500 stands for zero in the data rows.
Some points:
<546 658 674 985 529 871 650 399 42 478 548 531 369 285 321 706 616 307 567 319 569 302 747 589
 256 864 382 595 269 478 598 197>
<484 516 464 489 596 507 578 402 386 542 445 458 406 521 516 588 472 497 584 452 537 518 563 527
 582 540 472 417 542 567 489 456>
<493 513 527 482 503 562 426 391 429 429 529 519 472 452 434 513 522 572 567 483 443 323 635 493
 471 527 514 357 511 558 494 516>
<491 589 616 751 462 770 641 474 223 550 478 341 496 406 358 540 590 352 515 401 476 338 553 591
 283 775 365 560 365 547 595 407>
<442 430 475 308 542 463 459 551 600 451 505 807 443 524 494 441 420 675 696 497 511 471 550 355
 592 440 674 454 668 475 471 616>
<534 472 555 231 492 388 397 618 549 313 630 665 490 435 557 369 425 660 698 495 400 526 552 428
 452 435 698 447 620 607 506 567>
<327 477 589 456 510 529 437 595 459 640 484 507 656 482 405 546 439 517 541 462 452 458 516 518
 546 446 391 471 514 373 553 539>
<346 466 558 496 528 537 594 524 545 647 455 425 680 508 388 577 435 545 466 445 489 513 537 513
 412 426 430 551 535 291 573 504>
<422 492 409 482 401 396 405 555 555 523 477 537 513 664 561 382 602 537 527 471 622 716 458 296
 708 247 696 599 598 264 343 715>
<524 399 410 573 678 398 686 709 594 813 328 195 588 467 529 753 338 496 235 585 513 708 441 745
 478 359 186 442 393 528 662 276>
<481 546 664 559 370 405 602 250 394 104 677 684 374 560 494 491 508 558 554 523 452 298 533 635
 267 700 583 711 339 634 466 402>
<547 530 525 459 489 610 469 415 510 352 545 625 488 423 464 437 552 562 660 474 507 321 533 484
 383 531 505 448 522 606 522 515>
<473 520 439 450 368 280 301 529 583 501 430 571 582 714 560 385 617 493 400 440 634 713 438 331
 509 322 569 532 590 368 313 657>
<492 497 518 504 513 563 491 458 520 424 550 571 463 289 422 444 515 616 563 439 346 390 572 454
 425 538 535 410 557 514 539 517>
<519 375 356 527 688 385 554 784 614 852 334 217 601 432 544 662 426 434 265 695 497 615 432 762
 490 332 235 493 408 500 626 374>
<517 445 519 257 467 431 301 434 537 295 612 640 552 450 536 360 418 639 626 542 434 423 567 542
 514 431 630 528 658 595 478 546>
<510 555 554 732 520 742 711 518 324 587 478 401 515 401 385 590 566 381 423 397 468 435 543 635
 470 679 365 488 376 551 610 352>
<485 507 504 526 420 378 406 400 543 420 563 556 458 621 529 313 543 518 492 562 524 526 507 464
 574 432 711 625 497 453 431 557>
<523 434 412 614 665 457 666 750 551 755 375 183 582 398 465 729 399 426 225 598 460 641 475 740
 575 438 422 460 393 470 650 339>
<623 597 534 175 430 523 631 296 496 208 551 801 315 612 593 533 565 504 722 525 777 604 491 289
 456 537 673 547 655 345 203 610>
<559 449 422 372 604 466 505 330 593 602 454 373 421 547 582 617 454 523 504 603 663 608 377 511
 685 453 392 430 558 450 485 491>
<445 493 528 322 410 463 731 530 553 303 413 547 571 685 567 650 562 545 456 478 666 576 495 506
 273 450 470 573 567 223 360 517>
<478 509 513 776 502 644 614 508 310 446 533 648 437 341 402 574 485 503 579 429 458 280 678 514
 388 665 486 413 444 499 600 398>
<522 409 349 410 515 493 623 648 680 792 315 207 623 555 557 550 445 496 376 569 448 591 364 745
 515 370 258 374 472 578 630 486>
<496 410 338 523 618 433 553 680 728 815 314 192 668 509 561 607 433 453 347 573 341 820 405 753
 411 325 307 471 447 457 650 430>
<605 605 595 137 390 457 491 231 455 87 563 763 251 514 628 518 619 529 612 450 793 476 509 226
 573 570 571 537 682 231 138 668>
<530 546 508 701 540 716 666 540 247 584 438 339 486 439 436 636 529 373 416 517 441 371 557 530
 334 685 438 461 371 559 605 382>
<447 523 566 481 281 386 435 435 588 467 492 525 773 460 516 425 476 476 638 509 449 602 492 525
 380 565 465 602 428 527 433 518>
<516 382 371 411 587 535 611 685 692 778 374 267 607 639 576 522 494 414 373 525 388 523 325 687
 500 393 273 361 487 576 568 492>
<512 542 492 695 536 602 692 542 431 662 456 210 502 300 429 585 522 397 382 471 438 424 525 562
 355 587 376 509 402 532 568 362>
<496 541 437 584 345 280 164 665 559 555 410 490 620 662 604 272 550 490 453 589 554 711 360 306
 618 253 676 522 554 443 294 702>
<575 493 479 257 498 556 481 461 514 363 512 568 358 582 640 497 532 502 489 567 591 666 427 417
 592 518 481 440 583 444 392 594>
<298 490 640 560 518 752 351 624 551 998 501 520 810 337 348 501 331 341 488 357 337 401 463 482
 484 455 504 452 509 498 712 612>
<479 393 396 429 559 506 638 746 748 749 360 177 677 545 583 609 454 491 318 518 396 625 392 659
 486 412 226 318 439 588 593 453>
<501 550 464 546 514 609 502 313 424 460 486 507 431 424 478 563 505 497 562 482 422 453 553 427
 521 581 358 426 464 489 537 417>
<486 522 677 533 468 383 814 201 464 104 773 689 309 602 501 485 424 561 460 418 440 70 662 626
 346 726 700 728 396 648 533 429>
<465 582 593 748 489 768 710 509 338 638 487 346 527 262 380 608 564 377 403 386 461 461 565 631
 477 691 388 491 360 524 621 367>
<570 496 438 336 445 558 547 459 620 472 482 572 494 567 513 475 557 499 513 511 623 534 417 542
 620 532 359 438 530 625 496 587>
<546 472 252 622 555 255 74 639 641 905 368 390 568 575 620 240 540 406 485 650 446 723 234 423
 940 225 713 330 498 534 517 686>
<591 577 488 700 441 497 622 363 405 205 555 525 299 462 539 393 572 479 454 516 484 435 487 548
 501 662 465 658 374 595 379 411>
<494 525 505 696 587 630 605 609 443 664 469 341 529 447 444 620 497 382 318 492 512 486 545 714
 487 591 376 440 378 531 586 325>
<535 453 529 258 533 415 337 513 567 304 591 725 524 467 515 440 420 631 643 457 326 567 510 434
 428 465 722 532 631 644 473 554>
<629 609 567 252 360 455 405 333 465 120 595 835 336 748 595 443 588 550 649 443 794 657 493 300
 609 511 632 526 662 283 202 687>
<155 448 672 797 686 559 434 583 434 999 531 454 765 344 177 462 218 427 427 485 236 322 503 402
 613 365 423 375 500 424 942 534>
<467 568 496 497 576 585 433 531 515 429 535 617 456 488 491 479 512 609 576 475 506 333 589 459
 424 541 494 459 549 567 516 493>
<602 557 558 245 363 489 421 291 520 219 516 738 366 663 609 465 645 526 637 514 688 566 457 279
 614 470 743 607 663 333 178 656>
<505 465 423 622 614 460 586 688 554 749 390 172 493 324 501 742 399 339 410 509 511 481 468 726
 440 468 280 438 403 527 620 293>
<489 609 669 954 531 867 657 350 97 484 549 337 461 324 266 646 567 262 557 310 531 293 681 499
 321 823 317 527 326 541 619 288>
<593 487 466 223 511 522 432 318 492 369 519 513 375 545 620 492 547 546 533 528 746 514 387 421
 441 507 528 454 609 448 343 614>
<445 431 493 272 505 454 370 589 500 423 538 698 513 489 460 399 414 676 589 507 463 415 547 380
 662 404 606 396 666 523 569 575>
<514 570 688 731 335 443 944 388 379 0 586 517 355 628 420 489 725 510 623 596 470 364 569 593
 172 874 415 663 255 686 371 262>
<640 540 358 657 558 428 264 433 575 535 511 401 303 456 597 398 525 441 429 493 593 593 435 405
 691 515 753 496 455 624 502 498>
<532 486 431 432 550 463 418 534 549 601 456 435 301 580 537 699 435 505 434 623 522 591 458 504
 632 501 405 431 576 419 483 462>
<568 431 467 216 496 500 274 582 540 395 607 631 500 413 544 387 426 681 739 358 410 435 548 347
 531 430 641 466 610 569 517 565>
<426 552 502 517 469 313 412 530 515 504 541 573 563 611 530 426 528 515 504 459 515 490 437 344
 607 359 643 595 556 419 465 589>
<495 451 544 556 436 340 407 353 565 332 538 607 479 516 513 398 554 495 445 522 484 481 489 433
 516 463 684 634 448 530 417 557>
<437 480 510 290 359 540 708 609 566 331 448 423 646 569 604 648 590 569 495 524 624 663 561 485
 218 424 316 646 550 358 386 553>
<496 479 347 606 391 317 152 625 560 681 441 555 635 649 571 273 628 497 429 591 540 786 287 344
 744 194 738 529 587 489 340 716>
<595 533 605 740 431 434 664 313 345 96 613 533 328 541 533 459 664 515 572 544 523 426 605 637
 397 802 473 660 336 572 409 353>
<524 435 498 243 465 369 381 507 555 342 580 807 557 441 555 392 432 664 555 522 406 312 531 419
 650 462 557 540 600 593 483 535>
<522 507 494 674 597 660 685 579 392 702 433 404 520 424 419 648 456 357 312 520 420 597 576 615
 462 576 174 505 383 616 630 348>
<555 464 488 224 555 486 332 562 530 311 611 564 546 402 542 373 422 641 720 483 432 323 558 408
 632 403 596 438 647 556 511 644>
<343 447 596 544 593 416 488 457 496 529 685 621 449 528 371 371 358 590 465 447 364 394 545 517
 315 540 584 620 467 508 668 537>
<424 495 550 476 398 444 420 436 624 459 548 612 550 598 483 422 479 539 480 577 454 592 556 399
 513 462 708 532 527 444 500 554>
<622 478 200 580 614 359 39 627 726 914 386 295 478 660 590 243 456 395 323 597 481 627 233 421
 941 230 748 324 540 555 536 650>
There is one direction along which these points spread out most. Take the direction at right angles to it along which they spread out most. Then take the direction at right angles to both along which they spread out most. Go by this last direction. How far along it is each point below, from 0 to 99? The average is 50, and the first point in the table lies past the average. One standard deviation of the points above along it is 16.
<422 492 409 482 401 396 405 555 555 523 477 537 513 664 561 382 602 537 527 471 622 716 458 296
 708 247 696 599 598 264 343 715> 45
<479 393 396 429 559 506 638 746 748 749 360 177 677 545 583 609 454 491 318 518 396 625 392 659
 486 412 226 318 439 588 593 453> 31
<522 409 349 410 515 493 623 648 680 792 315 207 623 555 557 550 445 496 376 569 448 591 364 745
 515 370 258 374 472 578 630 486> 32
<591 577 488 700 441 497 622 363 405 205 555 525 299 462 539 393 572 479 454 516 484 435 487 548
 501 662 465 658 374 595 379 411> 41
<445 493 528 322 410 463 731 530 553 303 413 547 571 685 567 650 562 545 456 478 666 576 495 506
 273 450 470 573 567 223 360 517> 19
<575 493 479 257 498 556 481 461 514 363 512 568 358 582 640 497 532 502 489 567 591 666 427 417
 592 518 481 440 583 444 392 594> 34
<442 430 475 308 542 463 459 551 600 451 505 807 443 524 494 441 420 675 696 497 511 471 550 355
 592 440 674 454 668 475 471 616> 64
<522 507 494 674 597 660 685 579 392 702 433 404 520 424 419 648 456 357 312 520 420 597 576 615
 462 576 174 505 383 616 630 348> 43
<629 609 567 252 360 455 405 333 465 120 595 835 336 748 595 443 588 550 649 443 794 657 493 300
 609 511 632 526 662 283 202 687> 33
<510 555 554 732 520 742 711 518 324 587 478 401 515 401 385 590 566 381 423 397 468 435 543 635
 470 679 365 488 376 551 610 352> 51
<535 453 529 258 533 415 337 513 567 304 591 725 524 467 515 440 420 631 643 457 326 567 510 434
 428 465 722 532 631 644 473 554> 64
